In the rows, 128 means zero.
Where one turn sends some rows of the set: a few examples, then the rows asked:
poso: [147 117 123 128 160  98 151 126 143 106 139 113 133 152 136 121 147 121
 127 127 132 126 129  63 138  97 143 143  97 128 107 118 130 149 128  97
 114 123 129 146 134 135  89 106 110 133 125 109 131 120]
dobi: [134 102 117 140 142  99 156 119 158 138  99 159  83 119 143 114 127 149
 148 127 112 115 136 141 114 141 140 116 145 140 138 167 148 123 144 140
 117 114 122 142 110 133 129 120 131 118 140 129 127  97]
telek: [130 117 163 114 124 136 113 118 114 142 123  95 153 127 128 115 134 128
 133 157 151 120 136 152 149 126 139 139 125 152 114 123 134  97 105 129
 123 148 100 108 141 108  88 137 139 127 153 100 117 160]
zifi: [116 110 126 129  84 117 128 114 128 124 128 147 135 131 135 118 126 116
 131 136 115 125 149 139 138 144  97 114 156 124 115 121 105 112 139 153
 142 133 163 119 139 145 152 115 169 149 154 141 137 141]
refur: [120 125 126 121 136  96 114 113 148  99 139 121 134 144 110 123 106  99
  96 123 112  98 160 144 114  80 123 102 129 122 146 113 143 113 114 132
 123 114 113 133 101 132 125 164 124 118 133 143 136 160]
pudir: [148 107 117 124 159 101 138 121 149 108 133 115 130 147 125 121 156 125
 136 140 118 132 140  63 136 103 153 145 103 127 109 110 127 143 131  96
 104 120 136 142 128 138 107 113 124 151 117 116 144 123]
bupos: [134 128 121 150 127 140 145 136 138 135 123 143 114 133 127 153 111 112
  66 109 155 130 147 116 128 124 129 105 134 128  93 126 109  95 122 151
 128 100 112 109 120 132 145 128 127 143 137 140 126 140]
doti: [120 153 137 135  94 135 144 153 149 155 120 127 146 137 125 119 134 124
 116 133 141 134 161 128 118 119 146 102 159 118  87 142 111 108 126 143
 128 135 148 164 112 122 130 145 148 136 138 118 119 149]
Rume: [105 143 114 129 131 127 121 120 105 122 133 117 132 101 143 127  98 138
 123 104 133 110 122 145 119 116 127 166 115 134 148 143 155 145 139 119
 154 153  93 132 129  95 123 127 108  90 126 118 105 121]
sesa: [126 167 118 124 122 131 164 141 130 136 123 149 112 138 122 159 125 119
 119 123 129 129 136 152  97 169 107 126 120 127 111 135 104 107 124 129
 135 122 128 143 129 127 145 144 141 130 102 117 131 172]
Pidig: [112 122 125 142  93 102 132  93 123 126 161 158 135 129 120 120 119 123
  92 128 129 126 145 114 132 152 100 121 138 121 111 131 123 115 150 146
 147 121 122 126 148 118 134 136 152 170 159 123 155 149]
Rutor: [115 139 128 121 136 113 114 138 103 116 108  95 128 124 140 132 101 130
 139 136 140  95 149 150 123 112 135 143 138 151 142 116 134 140 140 125
 135 159 133 134 134  92 118 115 140  87 156 131  86 104]
geg: [125 118 131 110 125  85 174 104 132  90 139 109 113 122 145 118 127 144
 144 146 130 131 151  96 111 126 119 115 112 116 116 129 128 104 147 121
 149  94 126 134  88 121 115 149 146 117 128 135 108 114]
bug: [128 120 120 147 149 122 117 125 124 139 117 105 115 123 147 102 130  83
 121 155 144  85 135 141  89 140 124 131 108 114 153 131 124 122 146 123
 129 156 132 119 155 156 118 132 150 167 118 127 106 111]
vamup: [104 122 120 137 101 112 127 113 124 124 135 155 125 103 129 115 141 113
 110 119 124 107 140 154 135 152 100 115 138 102 123 126  97 127 147 139
 150 116 122 151 142 134 132  90 148 154 140 112 136 166]
Buvi: [150 112 134 122 158 134 129 129 133  89 127 125 115 130 121 143 136 141
 141 117 113 172 110 121 128 111 137 149 117 144 121 150 129 167 113 118
 128 118 148 138 133 140 110  88  94 126 106 123 135 123]
sas: [114 139 126 135 131 112 111 118 124 126 124 118 127 122 132 129  94 133
 106 124 120 121 149 106 124  97 125 171 116 154 141 126 155 119 115  96
 131 148 111 100 135  91 126 135 146  97 160 131 103 105]
kedes: [162 120 131 113 163 121 150 124 145 104 122 109 124 141 111 125 120 116
 146 150 109 129 116  90 108 131 152 132 125 150 129 142 148 164 148 146
 116 142 164 145 129 140 107 134 119 133 135  96 131 107]
gatu: [124 123 144 148 111 107 124 135 131 141 150 114 134 134 166 100 128 135
 128 141 159 123 152 125 125 119  99 161 119 142 134 140 116 116 118  93
 120 137 141 132 158 133 107 133 140 165 104 171 121 111]
Sefa: [146 109 173 141 129 153 111 115 116 139 105 135 138 112 120 116 128 131
 123 116 146 103 112 144 151 125 136 143 111 142 133 129 133  98 124 115
 109 139 101  95 149 125 119 147 119 125 154 119 109 155]
sisep: [150 136 163 106 130 142 128 118 105 150 140 127 156 106 134 115 117 134
 149 140 152 105 110 150 143 154 120 143 107 148 139 121 112 105 126 136
 107 136 113  99 132 113 107 136 128 107 131 112 118 147]
muneb: [160 110 120 113 161 125 144 122 143 100 121 108 118 134 107 130 139 123
 149 154 114 129 125 102 111 135 161 133 131 151 130 125 135 164 160 150
 106 130 158 152 126 136 110 124 119 151 118 102 143 112]
Led: [114 139 125 135 128 102 124 108 116 112 125 144  93 139 139 125 178 147
 124 116 126 176 132 136  84 112 151 122 142 111 124 130 138 118 132 121
 148 105 112 126 129 122  90 116 127 128 146 119 117 110]
tol: [112 164 117 137 107 117 131 124 136 100 130 156 126 143 111 128 140 111
 132  88 117 107 133 151 118 113 121 137 141 127 157  94 114 127 105 150
 121 111 123 127 122 110 101 156 101 127 114 150 125 134]
Kabuv: [121 125 147 156 124 146 110 117 127 114 143 102 121  88 116 108 110 120
  99 151 151 145 138 150 102 134 118 143 122 137 144 168 125 135 125 134
 143 125 124 122 142 114 103 121 127 184 112 135 116 106]
totik: [151 108 125 119 154 135 124 124 136  95 141 128 117 126 123 137 146 145
 140 119 113 170 115 109 125 109 144 153 119 138 124 140 131 162 131 122
 120 111 140 142 128 147 119 103  93 145  92 128 153 130]
vuru: [116 154 120 140 122 106 112 126 151 118 131 151 135 146  96 126 105 115
 155 146 118 105 160 162 126 110 138  94 129 135 132 138 121 136 105 155
 115 137 121 130 103  87 117 131 127 124 128 142 152 117]

kedes moves to poso
vuru moves to refur
sisep moves to telek
Now these:
gatu moves to Kabuv
vamup moves to zifi
Rutor moves to sas
pudir moves to totik
sesa moves to doti
dobi moves to geg

Where one turn sends some rows of the set: a few examples, then the rows asked:
Gole: [104 134 148 135  87 102  78 126 154 110 160 102 139 166 125 199 119]
kek: [ 85 136 129 124  72 112  87 138 145 125 150  88 110 170 104 196 130]
sud: [112 111 107 128 108 136 143 123 144 129 171 118 134 118 110 201 146]
nagu: [ 75 118 156 125  86 116  99 129 143 113 172 119 137 149 109 183 134]
melug: [115 106 123 132  86 119 100 137 160 159 138  71 101 113 117 197 156]
zan: [118 109 113 127 112 145 150 133 148 136 159 115 129 123 109 208 157]
laz: [105 126 155 167 126 136 108 147 146 147 134  79 131 153 107 154 112]
Guva: [108 127 144 149 113 152 122 150 142 136 132  78 131 154  83 150 126]
tud: [107 126 136 116 108 119  89 142 148 147 107  94 134 159 118 133 142]
gav: [121 145 152 156 127 143  89 137 146 145 118  78 138 157 110 157 130]
lapav: [164  94 134 121 104 138 117 167 132 129 158  90 122 160 152 169 142]
vazak: [ 92 110 139 156  92 115  88 144 140 119 164 111 127 135  86 200 159]
Sovo: [144 101 143 120 105 143 116 162 127 162 164 110 133 152 159 160 150]
tov: [145 126 113 107  96 138  97 122 156 116 145  82 158 140 130 209 148]
sut: [134 102 119 140 107 104 121 118 139 122 145  78 158 129 123 164 180]
mebe: [ 83 102 119 111  85 140 117 145 143 161 168  77 150 140 135 196 127]
Bem: [102 149 126 130  86 119  89 123 143 122 152 122 128 160  90 198 156]
Zuk: [134 106 136 124 112 156  96 172 115 135 159  92 114 169 142 176 172]
rap: [109 100 129 152 131 118  84 130 143 132 157  87 141 124 151 216 151]
zik: [132 117 122 142 108 110 120 150 156 128 126 111 138 161  88 142 130]
fitip: [159 110 116 138 112 137 128 164 125 155 162 114 114 159 140 174 152]
zela: [111 116  99 128  90 114 131 127 130 158 145  73 154 143 118 160 173]
Zaris: [104  95 127 139 102  93 129 118 140 142 151  72 137 123 142 154 150]
Rimen: [146 113 155 118  93 150 108 160 136 160 166 114 124 151 142 157 162]
fadu: [109 151 120 135  83 121  85 123 145 135 149 117 120 146  92 202 155]
rak: [118 139 155 149 139 148 107 126 142 118 126  96 137 144 106 153 133]
guda: [ 90  95 133 115  96 141 128 150 149 160 163  78 148 141 144 202 126]
rul: [113  96 141 149 137 126  99 134 148 137 152  94 140 123 150 217 158]
per: [163  97 149 132 102 138 118 165 141 120 168 101 108 155 139 168 144]
bese: [ 92 116 150 154  90 106  78 141 145 122 158 109 125 147  92 196 160]
ziv: [ 95 120 127 147 126 110 110 147 141 156 137 118 147 167 121 142 120]
buto: [148 111 129 114 107 138 116 154 127 151 147 100  93 150 158 163 149]
bitu: [146 123 122 143 112 143 117 165 126 155 173 113 116 177 146 181 141]
giru: [139  93 132 129 123 145 110 167 112 138 156 101 114 153 152 172 169]
Gedo: [ 75 116 157 128  94 121  90 126 138 115 173 118 143 133 120 187 136]
teb: [143 124 120 104 104 145 111 128 158 121 139  79 151 146 141 215 143]
ruf: [114 118  98 139 110 102 107 123 128 142 135  54 141 154 146 176 161]
Dode: [ 94 138 121 115  73 122  85 133 143 115 148  82 112 160 108 201 126]
Semek: [124 113 125 128  93 127 108 142 163 165 130  70 102 124 124 208 157]
Pibep: [113 109 121 134 125 121  97 159 136 109 125  89 158 183 113 153 132]
bap: [118 115 101 135 108 101 140 114 135 127 157  78 154 150 146 169 135]
bovo: [105 137 141 139 130 158 119 138 133 118 133  84 142 164 104 156 116]
tefiv: [103 126 144 135  80 108  79 133 156 119 166  94 147 158 127 201 108]
Pimon: [132 116 141 123 115 139 114 150 127 140 162 107  85 154 163 166 140]
Bipib: [103 109 131 141 141 110 101 141 137 111 117 105 114 152 116 145 143]

kek moves to Bem
rap moves to mebe
bovo moves to gav
Now these:
ruf moves to zela
Gedo moves to tefiv
teb moves to Semek
ziv moves to Pibep
Rimen moves to per
Sovo moves to lapav

